The rows below fall into families. The same turns and mirrors carry the whole set onto itself and the rows of a family onto each other. For each named row, which other rows are in its family? Write them in the order they are listed.
These 32 rows form 4 families of 8 rows each.
J_470: [ 0.37 -4.46  2.71 -0.12  1.55  1.51  0.21  0.50  0.33 -3.25 -1.39  2.27
 -0.69  0.82 -0.03 -0.43  1.32 -1.71  2.19  2.24  0.86  0.91 -2.09]
J_823: [ 1.11 -1.67  1.61 -0.60  0.13 -1.56 -1.45 -0.54  1.04 -5.35 -0.37 -1.70
  1.66 -0.86  0.18  1.53  0.92 -4.01 -0.29  4.10  1.00  1.03 -1.10]
J_505: [-0.51 -3.01 -0.30 -0.55  1.27  1.59 -0.36  1.75 -0.97 -2.56 -2.82  0.04
 -1.47  0.55  1.22 -0.46  1.04 -2.34  1.28  4.62  0.82  2.41  1.81]
J_747: [ 1.26 -1.60  1.18 -0.71 -0.77  0.70 -0.52  3.06 -0.02 -4.21 -2.80  0.20
 -2.40  0.14  0.06  0.64  1.20 -1.54  1.33  3.31  0.56  1.78  2.81]
J_695: [-0.11 -3.20  0.30 -1.24  0.21 -1.47 -0.94  1.66  0.50 -5.79 -0.45 -0.82
  1.72 -1.62  1.47 -0.26  2.62 -4.74 -1.05  2.92  0.01  1.37 -0.80]
J_59: [-0.24 -1.95  0.77 -1.61  0.58  0.76 -0.67  0.05 -1.63 -5.28 -1.63 -0.05
 -1.63  1.08  0.92  1.71 -0.52 -2.50  2.27  3.08  0.65  3.25  1.26]
J_198: [-0.33 -3.53  1.30  0.29  1.53  2.71 -0.39  2.14 -0.88 -4.94 -1.78  1.11
 -1.96  0.40  2.04  0.37  1.11 -3.47  2.34  1.01  0.10  3.90  0.40]
J_202: [ 2.61 -0.73  1.66 -0.35 -0.18 -1.66 -0.97  4.42 -0.28 -3.81 -1.16  0.50
 -1.93 -0.43  1.93  1.85  0.30 -2.05 -0.96  3.17 -0.01 -0.22 -0.79]
J_268: [ 1.85 -1.53  0.51 -1.47 -0.55 -1.26 -1.18  2.60  1.21 -5.78 -0.29 -0.68
  0.02 -2.36 -0.14  0.55  2.52 -2.54 -0.24  4.10  0.10  0.06  0.99]
J_155: [ 1.94 -2.94  2.14 -2.40  2.78  1.21 -0.41 -0.31  0.00 -4.57 -0.25  0.21
 -2.04  0.59 -0.85  2.13  0.66 -1.87  2.86  2.84  1.14  0.65 -1.36]
J_452: [ 1.77 -1.77  3.04  1.13 -0.08  0.93 -0.51  1.89  0.48 -3.35 -1.18  2.74
 -1.63 -0.48  0.00  0.61  0.27  0.06  1.81  3.39  0.46  0.25 -0.78]
J_409: [ 1.85 -3.96  0.92 -1.20  3.88  2.68 -0.46  1.77  0.83 -2.51 -0.92 -0.01
 -2.17 -0.54 -0.16  0.33  2.70 -2.27  2.16  3.67  0.93  0.32 -0.64]
J_740: [ 1.94 -2.05 -0.26 -0.16  3.57  1.02 -1.53  3.90  0.10 -4.05  0.09 -1.39
 -1.32 -2.27  3.09  1.58  2.28 -4.85 -0.45  3.18 -0.17  1.40 -1.14]
J_593: [-0.25 -3.79  1.03 -0.96  0.99  1.86  0.05  2.26 -0.80 -4.28 -2.91  0.31
 -2.34  1.42  1.25  0.30  1.37 -3.35  1.65  1.61  0.52  3.23  1.20]
J_534: [ 1.53 -2.48  2.67 -1.05  2.41  1.24 -0.48 -0.40 -0.50 -4.30 -0.09  1.51
 -1.71  0.58  0.08  2.10 -0.53 -1.32  2.95  2.77  0.78  0.96 -2.38]
J_148: [ 0.95 -0.55  1.47  1.33 -0.68 -0.73 -1.39  2.23  0.25 -5.62  0.63  1.79
  0.70 -3.09  1.78  0.45  0.68 -1.68  0.11  3.65 -0.63  0.92 -0.74]
J_77: [ 0.79 -2.80 -0.38 -1.15  1.55 -0.85 -1.07  1.55  0.87 -3.31 -0.57 -1.32
  1.05 -1.81  0.97 -0.24  2.62 -3.63 -0.92  5.33  0.49 -0.12 -0.68]
J_447: [ 1.71 -2.78  1.52 -0.90  1.61 -1.40 -0.76  3.72 -0.25 -3.88 -0.97 -0.15
 -0.89  0.22  2.68  1.59  1.24 -4.50 -1.60  1.63  0.18  0.28 -3.01]
J_636: [-0.54 -2.66  0.89  0.25  0.00 -1.16 -1.12  1.48 -0.08 -5.65 -0.12  0.47
  1.99 -1.77  2.44 -0.31  1.56 -4.22 -0.93  2.91 -0.27  1.77 -1.73]
J_239: [ 0.84 -3.24  1.68  0.85  3.03  2.23 -0.35  1.43 -0.30 -1.49 -1.08  2.06
 -1.60  0.02  1.36  0.08  0.42 -1.24  1.86  3.88  0.68  0.59 -2.00]
J_313: [ 1.21 -1.12  1.65  1.55  0.54  2.59 -1.24  2.73  0.02 -5.64 -0.58  1.55
 -2.19 -1.97  1.37  0.91  0.87 -1.83  2.56  2.28 -0.33  3.02  1.54]
J_678: [ 0.01 -1.96  0.74 -1.07  1.49  1.82 -1.00 -0.06 -1.34 -6.33 -0.54  0.15
 -1.53 -0.32  1.03  1.72  0.00 -2.83  3.15  2.53  0.28  3.69  1.14]
J_788: [-0.42 -2.79 -0.14  0.83  2.67  3.38 -0.98  1.59 -0.60 -4.13 -0.87  0.67
 -1.26 -1.67  1.95 -0.32  1.56 -2.88  2.49  3.57  0.12  3.42  1.08]
J_596: [ 0.96 -1.32  1.88  0.63  0.55 -0.67 -1.65 -0.64  1.01 -5.78  0.55 -0.86
  1.87 -1.94  0.90  1.60  0.58 -3.90  0.28  3.52  0.50  1.64 -1.91]
J_392: [ 0.26 -2.26  0.31  1.38  1.84  0.11 -1.35  1.36  0.36 -3.91  0.71  0.69
  1.52 -3.00  2.50 -0.26  1.49 -3.14 -0.38  4.70 -0.20  0.91 -2.29]
J_608: [ 2.60 -1.04  1.73 -0.37  2.12 -0.08 -1.63  2.11  0.43 -5.34 -0.32 -2.25
 -1.44 -0.61  1.95  3.65  0.59 -5.24 -0.12  2.01  0.51  1.87 -1.56]
J_31: [ 2.05 -2.75  1.49 -0.61  2.61 -0.29 -1.03  3.70  0.25 -4.97  0.08 -0.30
 -1.01 -1.24  2.76  1.82  2.01 -5.06 -0.77  1.00 -0.17  0.67 -3.15]
J_235: [ 0.88 -4.85  2.29 -1.01  2.34  2.14  0.01  0.55  1.06 -4.11 -0.89  1.30
 -0.95  0.05 -0.66 -0.29  2.61 -2.39  2.66  1.88  0.89  0.97 -1.41]
J_114: [ 1.07 -1.70  0.08  0.37  1.90 -0.58 -1.11  3.76 -1.03 -2.31 -1.36 -0.43
 -1.19 -0.30  3.65  1.34  0.50 -3.74 -1.56  4.03  0.12  0.93 -1.66]
J_949: [ 2.22 -0.69  2.06  0.38  1.31 -0.88 -1.47  2.06 -0.20 -4.40 -0.92 -1.51
 -1.11  0.25  2.51  3.56 -0.61 -4.47 -0.70  2.35  0.57  1.86 -2.00]
J_820: [ 2.91 -2.48  2.17 -0.86  1.46  1.90 -0.81  2.06  1.83 -4.71 -0.41  0.54
 -2.14 -1.58 -1.38  0.71  2.61 -1.36  2.55  2.83  0.58  0.24  0.51]
J_476: [ 3.24 -0.87  1.40 -0.15  1.69  0.43 -1.56  4.32  0.74 -5.86  0.83  0.04
 -2.02 -2.96  1.68  2.14  2.06 -3.08  0.33  2.13 -0.59  0.69 -0.69]

The rest of the family of J_636: J_470, J_695, J_198, J_593, J_447, J_31, J_235
The rest of the family of J_268: J_747, J_202, J_452, J_148, J_313, J_820, J_476

The rows below fall into families. The same turns and mirrors carry the whole set onto itself and the rows of a family onto each other. For each named row, which other rows are in its family? Write them in the order they are listed.
These 30 rows form 6 families of 5 rows each.
J_595: [ 0.42 -2.71 -3.61  0.85  1.75 -0.05  2.67 -2.83 -0.04 -1.55 -1.08  2.41
 -0.43 -1.06 -1.64 -2.64  1.70  2.96  0.30 -0.13]
J_436: [-0.88  1.38 -2.61 -1.59  1.38 -0.10  1.37  0.31 -0.27 -0.86 -0.41  0.27
  2.42 -0.24 -0.32  1.88 -0.17  1.21 -0.36  1.60]
J_21: [-1.70 -0.47 -3.19 -0.17  2.06  1.23  2.97 -0.80 -0.11 -1.18 -1.90  1.47
  0.38 -1.41 -2.16  0.24  0.75  3.65  1.40  0.66]
J_286: [ 2.24 -1.72 -2.83  1.03  1.99 -1.87  0.71 -2.64 -0.92 -1.21  0.77  1.96
  0.52  0.14  0.90 -2.51  1.67  1.26 -1.29 -0.26]
J_850: [ 0.72 -0.61 -1.87 -1.04  1.65 -0.95  1.67 -0.58  0.88  0.49  0.75 -0.04
  1.31  0.79  1.34 -0.20  1.56 -1.70 -0.90 -1.77]
J_48: [ 1.17  1.04 -0.69 -1.35  1.03 -0.77  2.51 -0.64 -0.23  0.22 -0.29  1.29
  1.36  1.48  1.56 -0.26  1.00 -1.48 -1.49 -0.82]
J_635: [ 0.08 -2.38 -2.73  1.40  0.42  0.78  2.09 -3.01 -0.97 -1.12 -1.08  1.69
 -1.80  0.29 -1.44 -1.07  1.98  3.97  0.43 -0.57]
J_675: [ 2.30 -1.70 -1.86  0.79 -0.01 -0.63  1.53 -3.23 -0.86 -0.63  0.65  1.44
 -0.66  0.79 -0.13 -2.23  3.08  1.02 -1.26 -1.34]
J_460: [-0.15 -2.77 -2.96  0.90  0.71  0.75  3.41 -3.42 -0.39 -0.36 -1.77  2.65
 -1.29  0.97 -0.21 -2.33  1.03  2.72  0.02 -0.29]
J_927: [-1.43 -0.22 -2.74 -0.70  0.11  1.00  3.05 -0.69 -0.80 -2.62 -2.55  0.74
 -1.24 -0.17 -0.85  0.01  0.57  3.47  1.30  1.33]
J_709: [ 3.12 -0.87 -1.96  1.35  0.01 -0.90  2.10 -2.99 -0.40 -1.43  0.09  1.20
 -0.46  1.25  1.70 -2.07  2.06  0.85 -1.12  0.15]
J_259: [ 1.72  0.46 -1.08 -0.92  2.23 -0.79  1.07 -1.82 -0.15 -0.50  0.65  0.62
  2.66  0.83  0.68 -0.25  1.32 -1.39 -1.02  0.56]
J_725: [-1.53 -0.48 -1.98 -0.33  0.74  1.46  2.31 -0.92 -0.40 -1.56 -2.07  0.75
 -1.04  0.52 -2.15  1.92  0.45  3.37  1.04  0.29]
J_399: [ 2.91 -1.83 -2.65  0.89  1.64 -1.65  1.83 -2.52  0.52 -1.16  0.34  2.17
  0.89 -0.14  0.06 -2.45  1.86  0.32 -1.67 -0.67]
J_642: [-0.68  2.11 -1.40 -1.71  0.02  0.91  2.85  0.17 -0.48 -1.49 -1.38 -0.33
  0.83  0.36  0.14  1.50  0.77  0.96  0.55  1.38]
J_194: [-0.40  1.38 -0.89 -1.78  0.62  0.14  1.65  0.71 -0.22 -1.34 -0.91  0.00
  0.45  0.83 -1.02  2.62  0.55  0.53 -0.45 -0.07]
J_533: [-0.11 -3.17 -3.90  0.71  1.48  0.40  1.97 -3.65 -0.18 -1.73 -1.05  1.99
 -0.06  0.02 -1.29 -1.95  1.02  3.00  0.32  1.23]
J_687: [-2.31 -0.60 -2.39 -0.46  1.52  0.94  3.26 -0.48 -0.92 -0.83 -2.82  2.08
 -1.14  0.34 -0.56  0.11 -0.28  3.57  1.08 -0.11]
J_360: [ 2.15  0.56 -1.10 -1.06 -0.20 -1.10  1.26 -0.90 -0.30 -0.63  0.77  0.42
  0.92  1.07  0.30  0.16  2.12 -1.00 -2.12 -0.81]
J_213: [-2.20 -0.67 -2.48 -0.88  2.81  0.88  1.92 -0.91 -1.02 -1.98 -1.93  1.15
  0.30 -0.73 -1.64  0.11  0.25  3.13  1.72  1.09]
J_923: [-1.34  1.25 -2.03 -1.75  0.36  0.46  3.00  0.56  0.02 -0.04 -1.65  0.93
  1.16  0.90  0.22  1.94 -0.59  1.00 -0.57  0.59]
J_228: [ 2.36  0.90 -1.40 -0.29  2.16 -1.21  1.66 -0.53  0.70 -0.54  0.51  0.98
  2.31  0.15  0.47  0.46  1.00 -0.85 -1.56 -0.33]
J_776: [-0.52  1.70 -1.80 -1.00  2.23  0.51  2.40  0.37  0.48 -0.49 -0.93  0.59
  2.13 -0.62 -0.99  2.19  0.20  1.16  0.27  0.75]
J_369: [ 0.76 -2.18 -2.60  1.07  0.45  0.24  2.79 -2.96 -0.71 -2.73 -1.85  1.67
 -2.03  0.68 -0.03 -2.23  1.53  2.93  0.59  0.47]
J_196: [-1.02 -3.69 -3.85  1.09  1.61  0.62  2.56 -2.69  0.66 -0.15 -0.96  1.07
 -1.13  0.21 -0.43 -1.34  1.40  2.56  0.89 -1.19]
J_847: [-1.53 -0.01 -2.64 -1.48  1.40  0.16  2.16  0.79  1.19  0.11 -0.48 -0.47
  1.29  0.35  0.22  2.16  0.03  0.05 -0.08 -0.64]
J_731: [-2.65 -1.62 -3.22 -0.36  2.29  0.86  2.49 -0.21  0.53 -0.51 -1.65  0.28
 -0.66 -0.12 -0.74  1.06  0.12  2.65  1.58 -0.90]
J_991: [ 1.07 -2.73 -3.48  0.92  1.25 -1.19  1.78 -2.20  0.46  0.34  0.86  1.05
 -0.19  0.38  1.33 -2.16  2.15  0.54 -0.96 -2.02]
J_630: [ 2.11  2.01 -0.90 -0.56  0.26 -0.65  2.01 -0.83 -0.66 -0.92  0.21 -0.01
  1.03  0.95  1.95  0.06  1.78 -0.42 -0.98  0.28]
J_600: [ 2.06 -1.29 -2.55  0.69  0.31 -1.46  2.35 -2.35 -0.68  0.17  0.07  2.41
 -0.11  1.08  1.81 -2.44  1.58  0.72 -1.98 -1.21]

The rest of the family of J_600: J_48, J_460, J_687, J_923
The rest of the family of J_927: J_709, J_642, J_369, J_630
The rest of the family of J_196: J_850, J_847, J_731, J_991
The rest of the family of J_21: J_595, J_399, J_228, J_776

